Which row each row swaps with, under one turn or mirror:
muves: [202,128,-141,-8,-92,-65,250,44,-6,2,86,135,-249,212,40,343,-123,98,-131,-61,115,-103,-73,22,-189,239,-278,266,10]
nom: [36,-171,-234,-52,89,72,-4,246,-212,108,103,102,4,21,273,340,45,-122,-2,80,278,22,-187,-88,35,84,-111,45,77]
nofu: [60,61,-150,-42,214,69,49,-42,-156,131,232,-324,96,111,174,-135,-26,226,-267,-164,-15,-63,-171,-37,62,125,-145,-26,-151]
fad: [-75,-42,-241,-46,-107,35,78,39,-122,-210,-109,-81,-12,-68,419,-31,-80,48,-137,-190,155,-116,37,226,-79,-238,-237,-167,34]
temuk: [-224,78,-202,-274,114,214,144,299,-85,-86,-90,248,8,-5,184,76,-179,124,-186,-25,169,-92,-3,-133,6,-146,-132,208,93]
pem: [-147,149,-109,-164,308,-206,118,-60,2,278,163,-103,-101,57,-93,276,76,45,-145,-159,28,-98,-190,12,157,-193,-69,230,-151]
zodir: [-36,286,-174,-218,159,-51,30,54,-191,87,38,-248,-196,24,302,291,-216,112,193,-175,-79,-121,-229,244,-233,113,18,69,209]
rif: [87,262,211,-13,62,-145,-55,222,-79,-41,74,167,183,64,184,205,112,117,-102,-203,165,-12,-21,40,-145,110,-28,-53,265]
zin: [-1,174,-53,-83,-106,-31,18,189,-73,180,-174,108,202,29,47,273,34,49,-281,-302,-20,-213,171,129,155,-9,-129,-82,-37]
tef: [69,263,-40,127,-18,64,199,-104,-98,94,-23,105,-203,189,278,-101,-172,104,-70,-209,191,105,180,11,-96,-25,-167,79,154]
radin: [78,43,119,-299,72,-52,204,118,-167,166,78,104,1,87,212,184,-26,114,-145,-112,117,-356,-69,-93,18,-227,146,-192,162]
nomo: [160,86,11,-184,64,-167,42,42,-488,67,158,-186,-201,86,119,85,34,194,29,-55,131,-107,102,38,144,97,-134,165,117]
mez: [-139,-96,-222,-8,-86,74,71,-69,-75,-153,-110,-92,-58,-72,444,-60,-54,62,-108,-207,194,-57,39,98,-48,-113,-171,-219,3]
lodib: [-233,75,-261,39,-126,143,-178,-37,-191,206,-95,92,-31,6,132,210,-196,168,-183,-70,-120,-257,-230,75,-123,15,-234,128,-102]
sivod: [29,183,-177,-171,128,-121,24,4,-328,133,98,-331,-164,-19,353,211,-282,181,165,-11,-21,-159,-233,87,-35,87,-57,179,112]
konam: [49,47,-63,-32,-53,0,233,-49,10,53,184,63,-208,-65,112,353,59,260,-140,68,-90,-105,78,218,-153,-37,263,123,90]
Kipak: [18,101,-64,-8,22,-49,242,-131,-16,36,190,-15,-202,-60,139,369,-103,240,-125,164,-82,-97,116,181,-59,-137,220,112,-32]
Sud: [152,280,-50,-98,140,21,-59,-174,-202,78,283,-29,70,-162,168,248,-34,-101,-200,-17,148,-90,61,205,111,43,61,-30,261]
pade: [63,184,-81,-115,63,3,-84,97,-22,254,-90,229,47,-54,-87,-101,-275,121,-81,-58,65,-326,-145,200,38,97,-101,121,63]
Faval: [-14,30,-156,-281,-203,56,-58,59,-36,16,83,-210,-218,-49,-58,191,68,214,-364,-49,-39,50,-173,11,-131,187,-297,0,92]
Zetib: [8,90,-129,-32,-225,-22,162,196,43,135,-123,32,72,229,117,151,111,15,-255,-238,24,-191,97,59,173,52,-193,-154,-1]
fupo: [-113,-64,-13,-397,26,-10,175,-2,0,-98,140,-51,15,207,63,188,-139,-11,-234,-51,50,-30,135,59,68,150,-74,-175,285]
fofu: [182,-47,-90,-187,-141,-9,-38,86,48,92,126,44,-191,-36,93,204,271,-22,-201,-112,104,56,-145,5,-146,-147,2,69,323]
Ris: [-122,11,-202,-98,271,-148,-10,42,-274,111,173,-134,166,-197,117,164,-9,-77,52,-347,88,-61,-115,173,124,77,-95,224,74]
turi: [142,55,69,-11,32,-193,246,220,-119,66,-6,91,-138,-93,31,284,-193,120,-11,-122,108,-182,-166,228,-93,-271,-128,85,301]
nolo: [-97,142,-114,-24,58,197,-38,168,-276,199,249,-120,4,14,-67,234,-175,370,-195,5,-25,-92,-58,-170,-281,-55,-31,-51,-61]
roza: [119,244,-140,-164,82,23,151,7,-261,-27,105,198,-234,-30,305,307,128,-1,-102,2,243,-4,161,50,-73,-17,-117,316,70]
Tega: [168,-169,-47,83,-108,-90,121,-22,116,147,-18,-184,13,67,-51,48,-198,-77,-22,-145,122,92,44,-186,-5,-71,-191,77,72]
zafaz: [-46,-103,-374,-141,-72,46,223,103,-43,-115,-39,-58,-100,-274,65,22,6,125,-162,-101,9,95,-45,334,66,-48,-196,62,-75]
ven: [-14,104,-92,-76,9,-4,-48,199,-115,155,-134,121,272,-180,48,314,57,11,-150,-326,38,-229,94,248,119,-10,-77,-99,13]
paf: [3,22,-109,-19,315,34,81,81,339,136,-20,-111,-98,63,32,109,-31,149,-112,-51,-4,-30,-152,54,-304,79,-109,257,-102]
duv: [-82,348,-118,-368,15,-23,-92,87,65,-75,-115,292,-17,28,40,210,-144,70,-142,-205,37,58,-31,76,-113,-104,45,-103,-25]
nokud: [-93,236,-35,-159,140,87,-81,257,-184,-81,-14,159,44,56,352,18,-81,102,-22,-97,97,-153,-141,383,53,-123,49,216,-103]
ret: [-133,467,-45,-383,57,61,-83,139,-3,-42,-108,82,-102,17,138,323,-154,7,16,-241,-39,-56,-20,199,-229,7,58,-47,124]
gikuf: [114,405,-281,165,211,19,78,-32,-167,-27,-32,-221,-300,64,213,55,-57,205,-30,-54,205,-236,-118,100,-163,51,-38,-128,72]
kebun: [-28,293,-24,-42,229,77,194,-244,39,168,87,-109,-188,37,127,130,45,154,-151,-228,-21,19,1,-269,-183,85,-100,-176,-79]
Latef: [81,311,-25,-174,270,88,268,-84,-71,216,136,-80,-103,131,23,191,71,191,-112,-119,-130,-147,-18,-313,-220,3,-65,-59,-82]
Sizan: [-180,107,-111,-117,358,-198,98,-95,3,233,102,-114,-152,66,-106,190,12,160,-132,-231,60,-228,-190,-16,156,-94,-86,221,-186]
vin: [-74,274,-116,-186,147,-68,38,32,-281,84,91,-303,-222,-31,312,286,-268,99,197,-67,-19,-86,-274,137,-94,95,-58,102,208]
Vib: [35,125,-101,-13,151,22,156,18,-130,3,72,92,-80,48,240,191,-119,-360,-169,-342,21,67,69,5,-71,-204,-225,-135,-19]
Kabe: [-258,159,-190,-227,190,166,56,135,-65,-52,-39,267,-3,50,151,53,-251,70,-232,-153,216,49,2,-166,-21,-125,22,190,140]
Tam: [-157,218,-200,-134,-7,110,-140,5,-2,8,-122,0,-70,-37,248,-123,-16,-78,188,-22,-46,-7,-203,58,-17,128,-144,-62,215]
Vepa: [79,144,-220,-99,291,-106,-2,50,-7,124,-95,-93,260,83,-62,189,-59,-105,-132,-236,274,12,-36,-204,1,-52,29,-34,227]
zis: [33,169,-133,-181,111,-156,44,-45,-292,123,42,-323,-184,-6,387,185,-286,183,190,-54,-82,-97,-226,108,-51,51,-60,143,138]
Tif: [48,298,37,-118,-83,-64,-22,127,58,198,82,-217,-367,49,151,283,-268,262,-107,-228,-200,-88,-207,-14,59,-177,-135,97,49]
zetal: [-65,-96,-60,-311,13,-33,192,-36,69,-30,191,28,-65,280,11,229,-83,15,-152,-91,110,41,70,53,23,279,-76,-82,240]
gapi: [-142,114,15,-195,-34,79,-117,273,-312,-90,176,174,-192,167,177,46,57,259,-174,-7,8,-55,57,28,-39,-41,-158,183,135]
bobaf: [-152,76,-40,-96,323,-168,79,-72,54,208,65,-205,-126,47,-74,202,19,129,-97,-222,125,-200,-159,-72,231,-24,-84,231,-139]
Vavag: [-102,269,-7,-278,-108,176,102,101,7,-77,64,-120,-192,150,107,79,135,9,15,-368,232,-117,-89,23,-272,-107,133,8,76]
res: [-3,-33,-323,59,-130,-87,-64,42,12,-78,132,-44,-115,37,104,109,-104,375,-241,-166,73,-360,-160,-2,-120,-43,-155,301,161]
podus: [-49,241,-324,-103,209,152,10,78,-219,68,85,-140,27,173,297,291,52,40,-162,-211,373,-94,-186,-198,138,-184,-53,59,194]
nite: [-47,52,-283,-196,-91,-91,173,-78,193,75,133,-19,135,56,-38,196,-391,72,-49,-86,-9,-124,-94,2,-73,-21,11,61,-216]
serak: [101,277,-107,-113,21,-3,159,-110,-64,380,70,159,-156,-62,184,145,-238,127,-108,-240,12,77,-146,37,-210,324,-50,-27,-51]
ful: [-70,199,-86,-115,-33,75,85,262,-124,115,59,-291,-236,9,-9,102,-89,-8,-22,-49,-70,167,-330,235,-291,-60,6,-17,209]
vetal: [-6,81,-221,-45,83,-22,-139,84,-328,145,284,-129,26,-27,-51,174,-120,318,-230,6,63,-25,-53,-234,-204,-70,-35,21,-50]
Sol: [-14,126,-187,-260,-222,-20,-20,103,93,-13,-46,-255,-89,-312,78,237,-136,147,126,-188,143,4,-45,117,88,-38,44,-12,-116]
lamab: [-100,50,-111,54,-32,75,104,-194,21,-72,-91,-62,-175,22,442,4,-11,81,-24,-286,140,94,10,-23,-90,9,-73,-247,-27]
per: [-192,63,41,-109,-29,230,121,-40,158,-94,-27,-192,-262,30,18,144,-116,89,-218,84,49,-265,-94,177,103,66,-167,71,-73]
Lutu: [69,68,-440,-37,205,117,133,189,-129,1,220,-83,-74,-14,97,108,-59,162,-369,46,2,212,-34,-13,-120,58,-103,136,-41]
fud: [-70,-66,-200,-33,-46,58,129,-77,-87,-149,-97,-128,-72,-36,464,-15,-52,46,-29,-229,184,0,15,125,-93,-114,-188,-251,4]
febun: [11,14,-6,-196,243,-158,284,-138,-346,92,40,-8,-194,-183,173,68,-75,0,-39,-304,174,-334,56,-51,-40,118,-203,-34,55]
kud: [-194,154,53,83,44,-9,48,70,24,180,-123,167,-19,-58,-89,269,-66,340,76,-20,-27,-324,-163,38,-133,-124,-161,54,-51]
tomim: [70,180,-64,57,154,82,192,86,-39,26,136,-186,108,-2,-134,-50,124,0,-67,-76,332,-134,-191,-103,91,-138,63,-34,-36]
bam: [-37,210,-266,-106,174,-310,121,-21,-68,312,222,-13,-155,77,-4,266,46,12,-69,-59,-24,-137,-257,161,7,-177,23,227,22]
Gon: [-13,172,-105,-81,-44,16,-32,244,-130,174,-115,90,277,-57,39,283,69,45,-148,-360,15,-197,94,134,182,-22,-27,-107,-21]
sen: [-108,17,-180,62,-68,127,41,-167,-25,-102,-150,-120,-145,-84,410,-23,-78,58,-91,-251,180,-15,109,64,-81,-84,-173,-236,13]
pil: [37,130,-126,-142,121,-151,74,-3,-307,165,76,-356,-156,41,370,145,-259,176,97,100,-34,-27,-228,-23,39,54,-109,181,68]
Sape: [-82,-56,-48,98,41,39,11,190,-63,112,-150,-175,-159,-71,168,130,22,381,-112,-293,202,-236,3,145,211,47,-133,78,-161]

bam is swapped with Zetib
pil is swapped with fad
Sizan is swapped with Gon
Sape is swapped with Ris
zodir is swapped with lamab
pem is swapped with zin

